One vector is turned by the same rotation once a step. Each row is the vector after some number of steps, and that number follows the row.
The counts run from 0 to 649.
[157 143 127 201 109 134 111 101 126 160 146 134 154 164 118 155 142 119
 166 123 164 118  89 128 171 127 151 146 105 118  95 131 102 203  89  87
  76 140 131 109 109 141 115 158 130 119 103 110 129 146 179 142 103 121
 143  91 141  97 104 148 192 116 107 134 123 122 135 144 165 149 129 161
 172 160 172 148 103] => 401
[141 145 136 145 105  88 144 169 135 132 142 131 160 106  52 123 156 132
  64 104 171 138  88  87 101 107 104 139 139 143 165 121 106 151 110 170
 148 147 134 173  78 129 109 137 154 159 132  90 121  94 137 164 195 154
 109  97 114 110 101 119 118 124 131 118 156 115 157 139 134 159 109 144
 147  93 153 152  94] => 170
[ 95 116 121  86 181 139 115 129 110 162 121 112 126 149 170 133 116 100
 169 116 103 170 166 141 115 126 157 159 114  81 103 134 151  85 164 127
 130  87 138 123 160 156 166  99 138 139 141 116 200 127 120 151 138 127
 143 126  63 209 132 122 136 160 114 103 147 148 158 115 104 133  98 111
 104 124 156 111 159] => 604
[ 84 135 119 136  88  70 150 132 147 157 150 108 102 113  78 127 140 153
  73 130 158 116 122 144 134 142 197 126  77 133 142  99  91 191 184 113
 142 146 167 130 156 135 155 145 167 161 178 141  96 160 154 132 155 143
 159 103 164 116 143  94 166  85 141 163 160 118 124 105 136 179 159 104
 143 135 128 119  86] => 503
[115 131 142 104  98 104 124 117 146  88 142 125 173  89 148 175 145 142
 116 124 146  78 129 162 112  77 116 127 161 123  77 187 114 155 115 133
 140 118 139 113 144  89 155 121  95  97 123 159 107 111 168 117 120 102
  89 120 147 140 175 171 123 171 120  80  85 145 152 101  85 139 141 148
 103 135 128 140 110] => 72
[136 116 166 119 143 130 102 138 139 140 171 153 120 137 188  73  81 128
  90 101 124 102 110 150 117 111 121 147 105 109 151 137 130  90  79 132
 111 139 135 135 107 143 130 112  97 123 168 158 140 124 141 159 110 154
  82 186 102 119  94 125 110 156 132  74  86 169 175 163 134  95  82 111
 114 125  82 121 108] => 526
[177 148 120 176 152 157 130 106 112 192 138 123 130 181 161 137 126 109
 185 130 164 128  99 117 166 132 121 117 129 118  89 135 133 171 112  92
  79 137 117  90 111 169 121 147 120  96 107  94 142 121 185 162 114 118
 119  63 114  94  91 147 153 123  99 117 117 124 151 149 129 130 107 159
 162 143 178 137 118] => 402
[154  98 105 118 117 154 144 155 114 157  91 104 143 132 112 119 136  79
 150  85 159 152  96  77 148  90 126 134 162 140 111 145  99 129 139  99
 111 129 149 100 129 150 130 139 159 160 175  93 114 119 168 143 153 160
 152 113  72 158 126 129 132 158 134 165 137 156 124 116 109 141  56 122
 155  98 134 154 176] => 335
[138  88 102 140 122 158 121 117 119 175 127 199 159 145 162 111 128  97
 145 102 198 107 134 118 171 100 126 134 113 123 102 129 130 159 115 113
 118 130 130 130 114 130 148 127 121 130 105  85 113 127 176 107 127 107
 114  89 147  85  66 150 143 142 100  99 143 132 110  99 159 150 102 176
 140 119 180 178 106] => 3
[121 118  99 127 144 128 150 115 121 136 119 128 133  97 142 148  86  85
 118  97 114 164 156 113  56 129 130 142 150 163 109 111 149  89 115 149
 148  94 133 159 113 153 116  91 144 115 159 147 118 106 123 143 119 151
 114 111 129 153 195  69 112 150 182 106  93 151 130 157 144 138 113  77
  73 134 111 161 147] => 154
[ 78 122 102 112 158 122 142 101  81 135  63 149 120 112 138 125 124 146
 166 111 165  89 190 181 118 160 156 141 135 127  82  93 130  79 124 145
 124 105 139 132 151 180 142  78 158 116 112 133 153 165 132 171 159  89
 180  99 105 146 152  93 134 134 120 132 153  87  99  81  81 175 103 144
 124  96 148 123 130] => 217
[133 123 101 128 119 119 142 134 101 161 155 186 139 146 138 168 113 122
 150 123 135 158 180  93 121 149 142 125 140  93 104 129 130 172 138 154
 133 130 131  94 160 137 120 137 122  94 135  71 155 100 155  79 132  68
 120  92  94 140 126 144 112  91 117  33 151 149 127 142 133 163 135 144
  67 158 146 128 147] => 394
[119 162 124 147 164 144 137  97 142 122  96  90 118 162 128  98 132 126
 128 130  91 148 148 151 149 150 112 138 120 111 115  77 152  99 142 108
 136  83 127 158 149 149 114  79 167 141 114 145 189 119 115 214 114 101
 140  96 146 169 167 130 171 150 123 125 114  80 110 158 137  91 114  99
 148 124 190 104 137] => 320
[142 130 112 127 122 131 134 161 110 123 131 138 120 129  96 117  99  67
 138 105 111 161 147 107 118 134 143 127 116 170 126 118 150 120 115 174
 120 102  93  99 142 176 113 119 150 126 168 114 154 108  98 110 140 178
 166 128  97 167 148 107 111 104 182 130 148 143 148 153 150 143  93 144
 114 122 133 127 223] => 50
[ 86 145 105  71 168 144 133  95 127 139 123 158 130 119 157 116 123 126
 191 132  81 131 189 144 116 176 153 151 126 113 120 115 148  90 137 124
 123 110 146 117 178 103 123 125 116 113  79 159 173 138 107 130 151  84
 167 149 123 177 152 137 127 101 135  86 138 140  96 107 107 112 112  95
 121 129 111 112 117] => 311
[101 167 126 163 135  97 153 107 157 136 155 119 116 133 126 110 113 150
  70 122 107 109 166 124 110 189 137 167  69 123 152  99 118 141 112 168
 171 140 100 147 158 125 116  79 172 118  97 190 157 135 123 139 133 129
 122 128 197 115 130  83 157  97 129 120 141 107  93 163 179 101 144  97
 133 133 119  82  83] => 36
[134 145 163 126 128 112 106  59 145  69 119 113  97 104 101 110 138 143
 172 127 145 128 178 122 119 112 130 126  98 133 135 104  94 121 136  83
 150 135 135 159 130 123  93 123 150 130  98 140 142 178  62 118 120 168
 172 169 179 123 135 136 110 123 149 175 127 107 120 128 150 151 156 100
 156 120 133 105 126] => 199
[ 73  86 142 126  97 120 151 141 111 104 122 155 127 123 158 145  85 100
 101 120 163  86 171 150 134 119 103  84 137 142  90 172 137 115 125 168
 141  69 107 136  97 176 158  81 136 139 148 161 107 106 119 132 136  97
 105 113 125 173 138 128 164 135 131  95 110  94 147  89 119 160  97 145
  90  98 147 143 163] => 166
[133 117  89  90 152 139 114  95 125 108 109 176 154 148 156 109  71 114
 205 112 115 129 150 158  91 135  90 110 142 166 100 136 133  74 101 143
 134 117 120 113 100 117 115 153 130 128  61 111 139 108 116 135 123 163
 139 193 116 115 146 131 108 150 138 113  88 122 130 118 146 113  66 123
 132 100 154 124 185] => 363
[150 126  93 137 155 158 136 101  91 147 101 150 102 143 186 147 111 130
 203 136 128 125 183 157 143 150 160 164  84 105  76 135 131 125  89  94
 122 134 125 108  96  98 140 125 102 122 101 153 114 180 118  95  79  93
  91 145 158  92 103 112 146 101  97 111 129 136 110 146 164 115 135 131
 138 176  83 130 127] => 591
[142 103 168 181 109 156 114 145 116 156 128 114  82 143  83 142 143  88
 151 165 154 136 127 129 178 124 168 159  79 137 171 144 124 148 137  99
 111 113 110 148 133 159 103 108 149 102 159 121  99 178  95  97 100 153
 153 126 148 121  74 112 134 114 148 160 152 108 163 145 196 159 154 152
 118 147 136 122 138] => 211
[106  96  97  75 109 129 154  85 125 130 105 154 134 114 141 151  83  79
 121 127 120 167 160 116  83 124 142 103 115 165 121 128 134  95 185 132
 144 135 166 120  82 110 142 145 125 180 134 105  90 110 134 107 154 121
 110 132 103 153 162  78 136 148 156  95  89 149 141  92 130 180 101  77
  83 129 132 201 146] => 553
[ 88 129 131  82 124  96 171 111 102 140 125  90  93 107 104 116 153 164
 108 108 109 156 154 141 125 126 170 107 137 128 109 113 117 131 162 125
 158 103 151  93 179 157 140 128 153 162 166  95 159 146 154 136 145 119
 170  90  97 159 149  81 118 118 138 126 153 136 132 126  62 181 112  81
  91 108 101 134 129] => 501
[ 77  89  86 111 105 131 122 109 125 128 115 196 122 132 152 112  70  86
 147  98 126 109 155 131 137 143 103  77 119 159  79 147 128 108 100 164
 130  95  94  98  98 176 149 106 109 152 112 120 122 125 143 118 150 114
 141 127 129 170 156 142 166 125 138  92 122 131 141 102 122 138  77 147
  82 110 173 171 192] => 165
[118 149 172 102 126  76 133 105 113  91 126 117  93  88  83 132 151 200
 141 145  90 136 125 148 123  96 162 146 176 134 161 114 109 118 128 110
 129 136 145 147 173 111  84 136 114  95 133 117 150 145 127 141 128 138
 174 128 129 145 182 105 101 134 165 112 129 136 134 138  75 160 150  97
 105 151  57 120 109] => 302
[107 125 128 107 138 169 117 127 157 186 110 143 111 179 175  82 126  99
 111 142  86 109 111 196 144 151  99 126 120 154 157 122 175  81 108 161
 134 108 112 116 125 135 143 105  71 149 119 140 141 111 133 193  94 122
 112 168 119 135  98 145 171 152 120 144  98 129 100 118  91  71  63 136
 149  95 125 145 123] => 537
[110 114 148  97 156 155 108 131 148 125  82 122 135 146  89 116 142 136
 179 139 101 139 124 123 143 152 117 118 132 152 174 100 132  67 180 112
 144 107 167 163 138 115  84 133 123 149  78  99 147 138  83 140 158 128
 168 158 100 143 110 145 128 133 156 172 118 103 121  83  97 160 105 112
 178  72 143 143 154] => 94
[179 149 165  93 106 127 134 126 109  68  97  88 151 106 143 167 177 164
 138 143 111 147 109  96 106  88  86 123 182 120 132 147 115 150 161  57
 137 148 142 149 163 111  93 148 105  90  74  96 135 108 122 117 132 100
 139 127 130 122 153 166  83 153 105 140 122 147 118 121  95 130 145 122
 146 107 107 119 118] => 187
[138 193 165 136 113 135 126  93 145 121 114  84 102 125 133 110 151 158
  94 144  87 141  91 157 130 159 124 128 119 121 162  94 113 151 138 102
 127 160 134 145 162 135  91 137 119 124 123 110 174 133 127 194 106 120
 135 127 161 119 130 177 125 116 125 146 121 139 101 190 117  98 123  97
 171 152 101  87  93] => 25
[141  94  96 165  87 113 139 128 115  98 114 154 142 112 159 145 134 104
 113 170 133 142 183 109 118 118 130  85  68 172 123 113 143 172 141 146
 124 145  95 152  87 117 114 165 139 173 132  83 148 146 103  96 109 130
 135 124 160 121 163 120 161 132 116 127 112  97 141 134 206 133 174 170
  96 161 183 128 171] => 278
[123 139 108 146 125  57 167 107 121 131 121 128  87 119 143 173 124 176
 134 162 106 105 111 158 103 139 161 112 133 163 133 134 118 138 124 139
 137 133 120 123 156 153  84 104 106  61 116 134  87 143 151 104  63 121
 126 124 159  92 173 102 128 110 154 107 101  98 159 168 135 137 150 153
 110 146  95 127 103] => 582
[ 93 107 128 101 126  66 168 112 122 129 116  94 113 125  77 112 147 169
  75 114 138 100 155 125 120 140 176 125 117 139 148 100 107 137 188 138
 162 128 165 132 168 126 149 135 178 154 182 124 142 140 152 149 151 153
 148 107 131 142 149  83 157 118 166 124 145 116 101 112  87 180 125 102
  99 119 142 121  97] => 502
[127 185  83 150 148 172 150 123 116 189 130 143 158 109 147 160 134  58
 113  93 121 164 131 134  74 155 111 204 133 141 111 138 137 112  63 165
 126 126 103 124  88 130 139 117 102  97  93 181 128 118 108 107 153 127
 117 128 126 129 175 108 121 100 130 122 145 163  92 135 138 116 125 108
 158 145  80 162 128] => 152
[117 126 129 115 123 180 107 132 179 175 117 166 134 170 137 107 149  83
 122 142  87 128  83 146 150 122 124 145 143 158 166 125 161 102  96 126
 114 124 124 115 147 119 115 141  69 151 110 128 143 143 137 153  84 156
 126 181 127 157 115 159 162 158 137 172 143 146 115 109 105  69  84 110
 179 119  99 147 128] => 536
[159 125 164 155 108 154 112 107 121 141 158 132 115 129 119 128 143 112
 126 127 166 143 160  57 175  77 153 118 101 113 117 150 101 217 150 116
 130 131 142  92 134 130 120 145 165 132 190  90 113 102 156  96 122 167
 129 105 136 100  65 116 129 116 124 113 160 176 139 154 176 153 121 123
 102 160 134 124 130] => 117
[131 136  93 143 170 116 141 175 117 166 133 151 178 112 108 168 116  96
 145  92 150 122 158 115  89 126 100 154 119 145 114 149 155 112  95 195
 128 129 102 105  93 153 166 132 136 121 111 120 110  89 129 107 172 116
 118 118  86 143 141 102 110 104 119  82 153 124 124 132 103 175 109 164
 103 100 132 131 153] => 446
[141 110 107  82 122 160 135 109 110 177 121 138 148 117 208 103 106  83
  71  78 117 127 155 109 125 130 134 171 112 116 120 126 122 101 112  99
 144 122 150 143 150 130 139 117 151 153 141 147 134 136 143 175 125 168
  92 176 113 116  94 114 131 176 114 138 133 186 102 138 171  93  74  58
 142  89 117 133 138] => 431
[172 160 160 150 130 204 124 173 153 156 131  71 119 141  81 154 164  74
 101 151 168 184 132 118 129 122  79 160  82 116 147 150 137 146 129 125
 126 107 106 150  51 117 167 119 119 161 140 132 123 101  81 130 168 122
 125 114 139 146  95 143 141 126 117 178 154 120 114 117 152 126 142 120
 165 131 160 157 123] => 160
[168 143 162 153 119 155 104 148 133  96 144  87 173 121  69 161 140  82
 173 150 132 166  71  94 130  99 142 153 143 117 124 159 129 177 139  76
  75 135 153 113 126 107 119 165 139 113 143 132 135 102 147 120 138 148
 157 116 110 141 193 117 117 142 161 138  94 141 167 140 129 117 138 126
 140 157 122 137 154] => 239
[156 140 179 130 130 113 131 122 104 101 107 123 140  85 144 169 168 119
 145 112 161 123 160 129 129  39  78 123 156 102  96 170  84 138 134 100
 117 110 129 129 110 141 130 133 122  82  90 102 147 137 109 138 150 125
 135 114 117 158 109 170  91 149 100 157 163 171 147  92 133 179 151 141
 134  87 156 150 155] => 282
[154 178  90 153 115 136 128 162  78 172 106 128 127 108 123 165 175  97
 113 110 139 159 102 173 115 138 117 169 113 115 111 131 121 137  66 122
  90 131 128 126  63 155 167 144  71 132 134 116 115 142 152 150 143 142
 113  98  88 142 116 109 120 128 112 159 149 156 128 120 108 137 114 122
 173 135  85 146 124] => 57
[115  91 120 134 132 133 118 164 121 121 103  96 156 131 110 141 137 112
 109 105 196  89 106 157 134 124 143 180 109 123  84 148 115 146 125 112
 104 120 159 132 134 117 185 112 152 151 178 177 103 144 197 147 177  96
 127 107 107 135 135 109 160 153 123 142 108  92 103  56  65 169 104 135
 134 129 128 147  96] => 617
[158 140 191 101 156 193 131  99 131 130 122 115 130 135 117 141 160 134
 188 129 131 156 145  56 178  82  97 140 151  97 125 160 118 112 145  86
 152  90 143 137 150 139 100 106 118  79  87 112 153 123  82 136 136 104
 114 113 156 132  90 156  91 142 130 151 148 151 122 137 137 147 127 104
 145  89 146 154 127] => 481
[149 195 134 181 116 123 114  76 104 123 117 110 134 108 142  96 136 154
 114 100 118 131 130 133 119 122 120 108 100 106 112  94  87 190 122 117
  95 147 100 110 138 148 101 155 135 108 102  74 209 145 143 179 138 155
 182 122 139 150 147 151 159 130  96 137 149 158 124 142 142 104 112 130
 162 145 192  89 128] => 120
